In the rows, zero is written as 128.
Each path is a new rotation, seen through one point. The rows after it are directions, each followed by how far the rotation turns it, in degrees a step (0 if it stays put).
Each turn is a multiple of 5 degrees from 10 to 175, or 0.
Each row of a path follows its step; steps can be skipped.

step 0: [126 126 109 126 122 124 122 128 118 132 112 126 133 133 143 127 126 141
 127 125 132 147 118 129 128 134 141 130 103 152 120 118 130 128 126 135
 128 120 126 128 132 116 139 134 120 118 130 136 122 136 119 129 134 134
 123 126 127]
step 6: [126 126 136 124 118 131 136 126 120 140 123 120 129 119 129 122 135 128
 141 129 119 140 122 123  97 131 130 122 129 135 124 131 129 133 133 130
 122 118 124 123 137 125 124 131 138 105 130 114 131 138 111 146 135 138
 132 126 129]
step 9: [116 124 124 137 113 129 130 122 135 121 123 112 128 126 123 117 122 116
 146 136 123 138 122 128 127 122 128 123 139 134 127 134 140 119 126 124
 112 135 117 118 138 130 137 143 128 117 120 117 128 127 130 132 116 132
 138 138 149]
step 14: [131 128 141 134 125 124 124 130 120 118 110 122 141 127 124 112 116 142
 136 136 128 147 139 134 119 134 123 132 120 132 120 126 119 134 121 127
 123 124 126 127 123 149 129 133 137 129 117 114 128 116 130 140 138 118
 143 129 137]
step 16: [135 116 129 132 125 135 134 144 127 134 120 123 124 149 125 123 124 130
 135 117 138 144 126 136 118 124 117 119 130 140 116 137 142 118 112 135
 134 128 129 147 136 136 131 137 110 115 121 128 129 133 130 127 131 135
 126 133 124]
step 17: [134 137 129 145 116 127 125 126 118 130 112 119 135 125 126 122 130 142
 135 133 115 132 140 122 116 114 131 117 139 138 116 121 135 129 125 146
 115 126 133 128 130 128 141 141 125 119 123 130 117 124 117 133 137 137
 133 117 119]
step 20: [118 131 125 140 114 118 125 124 133 120 111 116 112 129 146 119 122 137
 137 128 120 138 135 124 121 118 116 130 127 139 113 138 139 129 126 133
 127 122 125 129 136 136 139 129 123 131 135 121 127 122 130 105 128 132
 125 130 143]
step 21: [128 123 132 128 130 129 140 124 130 129 130 121 126 125 123 128 116 125
 144 135 130 131 138 107 115 126 117 120 138 139 106 150 109 131 119 123
 117 130 128 139 135 127 138 141 127 131 134 129 132 127 120 137 127 130
 128 118 136]
step 22: [133 125 119 131 132 144 130 129 121 125 110 138 124 135 134 130 137 135
 132 143 137 137 117 132 115 116 115 119 134 129 105 126 121 141 134 119
 127 120 122 128 140 133 121 137 123 129 127 132 125 132 112 131 138 111
 141 127 126]
[128 124 128 125 127 125 129 128 124 129 128 126 124 131 131 129 127 129
 129 126 129 130 126 128 131 126 129 126 125 125 127 132 129 128 131 130
 128 129 124 123 128 130 129 130 129 127 127 128 126 129 130 128 124 124
 130 126 125]  160
[126 129 130 127 126 129 133 125 128 129 130 129 124 128 127 128 128 127
 126 129 130 127 127 124 127 124 129 129 130 128 125 126 131 131 132 124
 131 127 132 129 128 130 131 128 129 124 129 127 126 124 127 128 129 127
 126 127 131]  25
[128 129 129 129 129 129 127 123 126 128 127 127 129 125 126 129 125 131
 128 124 127 129 134 126 128 128 131 130 129 128 126 132 128 127 129 128
 126 125 127 130 124 128 129 127 128 132 127 130 126 124 131 128 129 124
 127 125 127]  110
[127 129 123 132 126 127 128 129 126 129 128 126 129 122 128 129 125 129
 128 130 131 131 127 127 129 127 128 126 128 129 126 129 132 127 125 125
 129 133 130 127 125 130 128 126 127 127 128 130 133 130 129 126 126 128
 124 125 125]  90
[126 129 127 129 130 132 129 126 127 128 129 130 128 131 132 129 128 130
 132 127 131 129 130 130 128 128 128 125 125 131 128 126 129 126 130 128
 126 131 131 129 125 129 127 122 130 126 127 130 127 127 125 127 130 128
 134 129 129]  130
[130 128 130 129 129 124 127 127 126 125 131 128 126 127 127 128 127 121
 129 127 127 127 130 129 131 125 129 126 122 131 127 130 126 129 127 129
 132 129 132 132 132 124 128 128 129 130 129 128 129 130 129 127 128 127
 129 128 127]  135
[126 133 130 128 128 127 126 125 123 127 128 127 130 131 125 130 127 128
 124 131 130 130 126 127 125 131 127 126 125 124 128 127 124 131 128 126
 130 128 127 128 124 128 128 129 126 128 129 126 128 130 123 127 126 126
 130 128 128]  95
[127 130 128 132 130 128 131 127 125 125 126 124 129 131 131 127 131 126
 125 124 126 125 125 132 130 127 127 128 130 129 128 128 131 126 129 122
 127 128 126 129 129 129 127 131 129 132 126 129 129 126 125 127 127 126
 127 128 129]  170

step 3: [125 136 141 135 122 127 133 138 143 118 123 138 127 132 116 133 135 132
 129 136 111 141 119 109 133 135 118 144 122 119 126 117 113 129 132 128
 123 125 136 111 132 128 118 134 127 128 131 127 124 127 132 118 115 126
 128 121 139]
step 8: [132 119 136 119 122 127 124 150 136 118 127 138 135 133 119 131 126 124
 133 125 122 142 124 123 141 136 145 127 127 127 113 133 126 127 124 143
 127 114 113 109 127 115 133 145 134 129 132 128 129 134 119 125 124 122
 127 123 129]
step 10: [121 135 135 132 121 130 126 126 135 124 119 148 122 135 120 123 131 139
 131 134 130 134 131 137 137 139 146 143 121 138 130 115 132 134 134 134
 118 131 127 112 138 113 127 116 116 129 139 138 123 129 117 118 120 125
 121 120 123]
step 11: [130 142 121 127 122 140 126 131 136 117 121 141 123 135 118 125 138 132
 127 144 127 140 126 125 148 143 135 131 133 125 139 118 121 115 123 136
 127 125 123 125 136 115 127 132 116 144 133 123 131 134 122 115 123 134
 140 125 121]
step 12: [120 129 134 127 122 129 123 128 135 121 106 143 125 129 126 134 121 126
 132 139 115 143 121 116 132 129 124 125 134 124 134 113 126 130 120 136
 126 136 132 117 136 119 123 144 119 145 131 118 124 129 137 128 120 123
 128 129 108]
step 15: [136 132 145 125 128 126 128 140 155 120 119 136 132 129 115 125 131 135
 133 135 127 133 121 113 137 127 136 128 130 132 131 122 121 138 124 133
 142 133 136 117 133 124 118 128 126 113 126 144 123 131 136 118 122 118
 138 121 122]
step 17: [120 131 138 113 128 133 119 133 138 121 123 137 139 130 109 124 132 127
 143 132 129 139 128 118 136 124 143 119 131 135 124 135 126 136 126 126
 111 121 135 113 134 132 133 136 121 130 135 121 117 130 120 135 126 133
 111 118 118]
step 20: [124 131 144 126 122 137 139 134 131 117 126 144 133 131 121 134 133 138
 135 132 119 145 119 123 130 138 134 130 125 116 123 121 124 129 121 133
 122 118 125 115 133 112 113 125 127 123 130 117 142 128 117 114 113 125
 119 123 123]
step 22: [118 143 126 125 122 122 119 126 139 127 101 146 124 125 124 137 128 139
 135 124 133 131 127 112 139 139 144 144 128 129 130 116 130 136 129 132
 118 123 137 114 126 125 125 133 128 138 127 134 125 121 132 128 120 140
 132 126 126]
[126 129 130 132 128 129 128 126 127 125 129 133 125 129 130 131 129 127
 129 129 127 131 133 129 123 129 126 130 127 129 127 126 129 124 127 129
 128 129 129 128 127 127 125 126 125 132 131 124 129 127 128 125 127 132
 129 131 129]  40
[130 129 126 129 131 130 131 125 124 122 131 130 129 130 129 129 124 128
 127 126 129 128 124 128 130 129 131 132 131 129 125 129 128 128 129 129
 124 130 129 129 131 125 129 128 129 128 126 127 127 123 127 129 127 125
 131 127 125]  35
[128 128 130 129 123 126 133 127 130 128 129 126 130 127 127 128 126 129
 130 131 125 129 125 132 127 126 130 127 131 130 127 127 129 127 126 127
 129 133 129 129 124 128 125 124 131 130 125 127 127 129 131 128 128 129
 126 124 123]  130
[126 129 129 127 124 126 129 125 127 125 130 131 128 130 124 126 130 131
 123 127 128 129 130 127 129 126 128 131 127 130 128 130 122 125 127 125
 127 129 129 129 124 128 131 130 125 127 128 132 128 127 128 129 132 130
 129 126 129]  100
